(in the rows, 128 means zero)
Each path below is one point turned by a fixed rotation once a step. After each direction that follows a path, write how fast that rotation turns it, in deg/step (0 if it stays still).
Each turn is a multiple of 5 degrees from 10 to 175, or 0.
Each row of a path follows its step; steps can be skipped.
path 1
step 0: [130 129 130 129 135 124 130 133 132 136 121 131 122 131 139 128 142 129
 118 124 117 130 132 127 132 131 140 130 119 127 134 145 140 132 130 121]
step 1: [132 118 125 128 132 126 132 127 123 137 128 131 130 137 121 126 123 124
 122 132 123 120 114 139 133 139 125 131 135 127 110 138 128 128 126 120]
step 2: [123 133 118 128 127 126 135 142 126 125 130 130 134 133 107 122 142 127
 122 132 125 129 136 127 126 133 128 130 129 124 128 122 131 117 120 133]
step 3: [132 131 134 128 119 126 137 135 125 122 124 135 115 130 129 129 125 131
 124 130 141 134 132 128 122 134 136 112 140 122 123 121 124 128 131 117]
step 4: [121 145 128 114 128 122 128 127 125 118 134 118 120 136 130 141 127 132
 137 132 124 122 127 127 134 131 138 132 117 128 123 126 129 124 128 120]
step 5: [139 137 125 117 138 124 136 137 134 135 122 130 138 132 136 135 127 117
 137 119 133 131 122 134 138 126 123 120 131 130 131 129 122 125 125 129]
step 6: [136 139 126 130 134 125 129 122 119 127 127 136 127 138 122 119 127 115
 116 122 129 122 131 125 127 110 137 136 124 130 130 132 123 130 131 127]
step 7: [125 119 123 132 133 118 123 120 133 130 120 125 127 144 128 119 124 125
 129 141 133 132 130 130 125 129 130 111 123 141 125 129 131 122 126 130]
step 8: [130 130 120 139 124 130 125 143 129 121 116 112 131 127 126 120 123 129
 127 138 124 137 130 129 139 122 128 132 124 121 124 125 129 126 135 115]
step 9: [132 126 138 125 121 130 126 118 126 121 120 120 140 134 129 132 135 139
 128 121 132 133 126 129 133 125 131 130 142 131 119 122 116 114 126 127]
step 10: [121 147 136 140 130 126 121 130 121 122 129 136 135 129 130 136 135 126
 133 140 130 125 121 128 128 121 120 125 127 129 133 116 121 130 133 133]
step 11: [124 137 122 130 130 136 129 114 136 126 132 121 123 135 134 122 118 128
 128 119 142 132 123 125 133 129 123 120 128 117 141 127 121 130 133 136]
[130 128 128 129 132 129 131 126 127 128 134 130 134 128 127 130 129 128
 126 126 125 129 130 128 129 126 124 128 129 130 126 127 126 127 127 125]
90
[128 130 123 129 125 127 129 131 129 132 128 125 130 128 129 127 129 131
 128 123 130 129 132 131 126 124 129 128 131 124 128 128 128 130 127 129]
120
[130 123 128 127 128 128 125 128 129 129 128 128 130 127 130 131 126 126
 126 126 131 127 126 132 127 131 128 121 130 128 126 127 126 127 129 129]
170
[126 130 131 122 127 131 129 128 126 127 128 129 128 131 130 131 126 127
 130 127 127 127 131 128 128 128 126 126 127 123 131 124 125 131 128 129]
55
path 2
step 0: [129 131 139 130 126 133 126 115 126 129 128 126 126 132 136 140 124 128
 116 134 135 126 129 136 135 130 120 132 128 135 135 125 116 127 132 137]
step 1: [127 126 123 130 125 120 119 127 137 131 130 129 124 125 126 134 133 125
 134 122 131 142 131 126 130 127 120 125 123 130 140 127 115 142 120 126]
step 2: [131 125 133 130 142 132 126 130 127 126 140 128 136 121 117 132 126 132
 123 134 126 125 131 131 136 133 121 136 124 134 130 116 116 128 129 121]
step 3: [132 127 126 119 129 125 122 131 116 133 135 136 131 135 134 128 126 129
 138 126 133 131 116 119 135 118 121 126 119 126 139 123 122 130 129 129]
step 4: [143 127 126 129 130 116 121 127 123 128 134 126 131 137 120 122 129 127
 125 139 132 129 134 127 135 136 120 118 131 135 119 127 122 133 132 127]
step 5: [135 135 118 124 131 126 134 124 129 134 127 133 121 124 134 128 134 145
 136 124 131 125 129 121 138 127 116 129 137 132 132 120 126 124 130 130]
step 6: [138 132 135 129 128 116 114 126 134 123 121 123 124 129 132 125 129 130
 123 136 132 126 121 132 141 125 122 129 127 120 129 123 134 128 122 117]
step 7: [117 125 121 131 130 120 129 131 127 125 121 127 119 130 137 129 127 128
 124 133 125 116 134 123 140 125 127 125 132 129 130 114 114 131 128 133]
step 8: [130 132 135 127 125 129 117 121 121 128 131 128 117 123 128 124 128 133
 121 132 129 131 131 121 138 130 131 130 127 136 134 134 121 125 107 128]
step 9: [115 130 134 129 121 125 129 129 132 125 126 133 130 133 122 125 122 133
 131 133 137 136 129 132 132 132 118 128 130 120 129 116 111 120 123 132]
step 10: [136 133 129 127 129 119 121 139 138 124 136 145 124 124 126 128 126 121
 127 125 125 131 122 122 134 126 132 135 127 140 129 127 117 126 125 130]
step 11: [124 126 123 128 131 123 124 125 114 125 130 139 131 127 125 138 127 132
 131 136 131 138 127 137 142 135 129 123 123 134 126 119 131 118 130 128]
[128 130 126 130 128 125 129 129 135 127 127 131 129 125 127 130 131 127
 129 129 128 127 126 129 127 129 125 133 126 128 128 125 131 128 127 125]
85
path 3
step 0: [114 123 120 126 136 125 132 147 132 135 124 129 138 124 128 134 132 135
 123 123 133 138 125 124 121 133 128 132 126 129 125 123 142 130 133 126]
step 1: [130 135 135 124 120 127 127 125 123 124 125 123 139 131 127 127 123 127
 139 126 126 131 123 133 129 130 133 132 129 132 142 136 135 134 125 152]
step 2: [116 133 137 139 134 129 139 137 132 128 138 131 129 123 123 123 124 141
 130 138 129 136 139 129 126 133 125 137 130 121 123 118 131 132 131 127]
step 3: [121 123 131 126 123 128 128 132 122 134 126 101 134 122 131 128 122 119
 123 127 132 121 122 135 126 126 126 125 117 128 134 126 136 130 130 137]
step 4: [121 141 135 139 135 122 134 118 128 126 132 130 128 137 129 114 133 121
 128 134 134 132 130 134 135 132 130 128 140 125 124 128 134 141 124 131]
step 5: [121 132 121 122 137 126 132 142 121 142 136 126 136 125 132 125 123 126
 120 139 131 120 122 122 135 128 124 133 114 132 132 126 131 124 128 124]
step 6: [122 130 120 128 131 120 130 125 138 129 121 123 136 132 132 127 138 125
 130 120 138 132 125 136 131 131 138 129 141 136 130 131 144 124 127 139]
step 7: [127 133 135 122 131 128 132 136 121 128 138 136 138 128 122 125 119 139
 130 140 131 131 124 120 131 142 135 135 131 129 139 135 125 137 128 128]
step 8: [113 121 125 132 121 135 136 134 135 133 131 119 134 120 121 125 126 127
 131 123 130 137 131 131 122 130 132 134 122 130 123 126 143 113 130 135]
step 9: [120 141 138 127 125 128 126 127 124 118 131 116 135 127 134 131 118 126
 128 122 132 128 122 128 127 137 129 125 139 121 133 128 128 146 129 135]
step 10: [117 129 130 141 135 130 134 132 119 138 133 134 128 129 118 117 131 121
 131 137 126 138 124 129 123 127 121 136 113 124 125 125 136 133 126 130]
step 11: [120 141 126 122 129 117 129 132 129 128 125 114 140 130 143 130 121 127
 127 125 129 117 133 133 134 122 121 129 128 132 127 121 138 126 126 137]
[129 127 123 128 128 128 130 126 129 131 129 129 128 129 130 126 128 127
 125 128 131 126 128 129 131 128 135 129 129 130 131 129 127 127 128 123]
45
[128 126 128 128 125 134 132 130 127 127 127 128 129 128 129 128 127 130
 128 127 127 132 130 127 127 128 132 127 129 127 131 127 124 128 132 132]
55
[130 133 128 129 133 129 126 124 132 123 130 126 129 131 129 126 125 131
 127 128 127 130 128 129 128 130 128 128 131 126 128 129 126 127 129 128]
145
